In the rows, 128 means zero.
The rows of T fall into several groups, and each row is roughly a mix of its group's hidden directions.
T, 112 rows:
[[139 166 104 158 133 149  81 143 131 133 163]
 [164  99 104 162 146 124 107  81 126 147 136]
 [179 133 116 107 134 105 115 109 152 114  83]
 [ 75 115 148 155 116 125 134 166  93 123 142]
 [112 145 112 102 138  96 120 182 151 113 157]
 [158 103 134 142 108 119 141 155 153 168  86]
 [ 95 137 104 124 119 126 142 153 167 182 131]
 [131 101 123  98 139 106  97 128 120  67 139]
 [124 158 155 173 119 125 108 105 140 121 176]
 [142  98 152  88 139 135 150  77 111 147 121]
 [126  89 113 113 116 114  79 138 135 136 176]
 [151 165 146 121 157 132 127 155 124  81 160]
 [173 125 103 172 139 111 117 162  99 117 133]
 [121 117  93 146 162 110 103  71 136 130 137]
 [165  76 140 104 151 121 150 125 137 145 159]
 [ 98 139 126  71 145 137 120 116 162 103 105]
 [103 148 106 133 143 183 101 135 136 100 155]
 [145 168 140 148  95 110 123 158 117 167 100]
 [160  99 123 129 164 121 118  99 146 153  82]
 [138 105 105 173 119 139 108  95  90 111 154]
 [ 83  94 135 138 104 159 112 171 140 138 132]
 [127 122 184 106 130  94 147 154 160 114 142]
 [179  86 157 138 130 151 125 115 155 130 105]
 [142 170 143 138 132 136 163 174  92 131 116]
 [104 154 107 135 103 120 107 141  71  97 124]
 [131 114 152 123 103 112 148 160  77 109 161]
 [ 70 146  99 138 130 159 101 117 131 128 100]
 [110 139 203 129 114 117 134 119 151 140 131]
 [103 148 153 166 115 145  93 174 128 121 142]
 [107 102 149 126 127 184  90 150 117 111 114]
 [116 171 113 139  85 125 107 122  89  99 119]
 [139 132 124  60 139 139 122 112 152 135 164]
 [117  86 125 132 124  98 117 143 122 130  65]
 [137 126  97 129 174 148 127  90 135  95 161]
 [ 97 126 129 137 171 148 141  98 126  75 129]
 [ 95  90 103 143 149 111  89 109 130 108 157]
 [103 116 131 165 146 105  88  83 143 146 125]
 [ 91 107 159 115 113 169 131 128 145 154 165]
 [102  99 164 161 124  90 123 150 115 156 148]
 [ 99 141 129 119  89 148 134 115 107  99 180]
 [148 101 109 108  97 109 143 183 107 128 145]
 [162 143 122  91  98 163 145  90 142 109 135]
 [171 107 130 156 111 126 143 117 143 184 118]
 [191 111 151 134 140 119 141 109 131 157 101]
 [126 182 164 133 121 162 136 121 141 145  95]
 [135 139 174 121 104 131 171 165 119 131  96]
 [133 142 117 128 163 102 125  60 128 117 115]
 [123 150 134  81 142 121 110  69 133 112 117]
 [ 78  96 158 137 108  97 139 159 118 134 117]
 [ 78  98 126 139 167 141 125 165 131 144 112]
 [136 115 128 130  69 137 147 118 120 133 181]
 [109 133 170  79 130 111 163 144 114 144 148]
 [135 187 143 104 124 119  90 133 113  98 142]
 [135 120 109 116 130 115  91 143 134  59 132]
 [ 96 123 117 114 127 159 103  89 143  91  94]
 [116 126 125  98 150 159 150  71 149 127 105]
 [146 139 176 166 131  96  95 136 132 129 156]
 [125 116 175 184 120 113 149 150 139 123 108]
 [ 90  97  91 122 164 144 132 132 129 171 132]
 [110  62 145 138 133 103 140 155 111 140 114]
 [155  93 138 111  93  95 126 166 122 154 147]
 [105 144 139 167 134 130  93  84 152 126 159]
 [157 167 162  98 163 135 158 119 106 130 122]
 [101 116 133 164 132 123  92  95 109  98 165]
 [132  99  88 104 121  84 125 113 111 146  93]
 [104  78 105 144 108 132 134 181 121 135 136]
 [155 186 135 146 115 109 141 136 109 147  93]
 [119 138 132 141 152  82  96 154 162 124 164]
 [175 126  91 124 100 126 137 126 144 138 176]
 [114 122 116 156 160  83 141  95 106 100 108]
 [115 117 133  77 124 167 135  92 157 147 112]
 [145 115  97 134 164  90 123  79 121 111 144]
 [109 111 140 150 113 175 130 132  97 137 178]
 [158  74 150 153 156 111 157 142 137 139 126]
 [116 135 155  95 135  85 129 169 121  90 138]
 [ 65 150 147  99 119 136 121 120 157 111 138]
 [101 139 104 123 139 154 145  83 101 154 163]
 [128 100 115  76 103 151 107 122 153 161 144]
 [153 183 137 130 110  93 126 123 139  92 107]
 [132 130 136  82 112 103 125 160 181 115 135]
 [141 114 108  90 144 168 176 123 130 100 135]
 [ 72 152 166 119 142 148 135  98 108 124 130]
 [110 159 119 147 156 181 124 118 164 150 134]
 [175 138 145 128 127  75 107 132 115 124 163]
 [124 131 101 164 138 183 131 106 124 161 149]
 [114 133 119 117 184 123 110 171 129 100 101]
 [187 151  98  97 134 145 152 119 129 133 146]
 [151 120  57 131 149 135 111 122 145 135 110]
 [121 140 104 119  86 130 142 188 122 106 146]
 [105 135  80  93 138 132 103 128 149  87 142]
 [117 115 133 168 108  84 137 149 113 159  92]
 [167 157 164 149 109 118 129 132 141 176 116]
 [ 70 141 151  90 111 148 134 111 128 104 141]
 [159 119 118 193 153 116 149 135 111 128 112]
 [146 176 150 145 135 128 164 112 123 137  82]
 [104 157 133 158 167 149 119  88 136 156 109]
 [ 82 124 110 131 127 162 149 125  76 138 109]
 [141 183 157 112 108 145 119 113 165 107 140]
 [118 177 101 145 100  96 144 113  98 126 150]
 [183 145 157 164 121 122 135 132 117  90 131]
 [ 97 122 108 149 148  85 163 148 103 148 149]
 [106 155 146 106 125  72 152 149 131 115 158]
 [157 123 108 102 110  93 130  99 130 177 107]
 [ 97 126 169 122 121 149 137  77  95 122 145]
 [137  59 130 135 155 139 142 141 110 149 146]
 [154  91 116 162 149  93 146  94 134 156 129]
 [140 105  78  98 131 103 115 122  81 123 122]
 [172 126 116  98  92 112 135 142 130 177 127]
 [144 104 120  93 108 143 173 146  94 143 100]
 [139 173  80 123 128 161 108  94 122 130 135]
 [143 108  94 125 127  72 130 128  97 125  92]
 [129  99 176 153  92 130 154 131 115 135 164]]

Here is one row of each group, with its name. Which group are the others in?
[ 85  89 100 149 152 138 101 116 135 107 151]
<35>
[125  98  98 116 148 137 126 114  66 100 128]
<39>
[133 104 170 119  80 152 101 132 112 100 118]
<17>

[ 85 136 129 121 164 178 117 150 138 133 154]
<17>
[104  98  87 121 126 163 118 102 116 171 129]
<17>
[155 157 137  97 124 155 126  94 174 134 150]
<17>
[ 94  99 125 128 100 162 127 144 151 172 106]
<35>
[132 142  72 119 135 137 110 149 170 113  98]
<39>
[100 159 124 152 118 184 111 160 138 136 121]
<35>
[129 103 131 160 114 148 118  86  80 102 140]
<39>
[ 90 137 143 176 118 100  89 139 122 143 109]
<35>
[184 147 116 119 139 149 113 119 104  92 154]
<17>
[134  87 145 147 128 171 144 112 143 167 155]
<17>
[169  97 145 155 140 132 155 132 105 126 173]
<17>
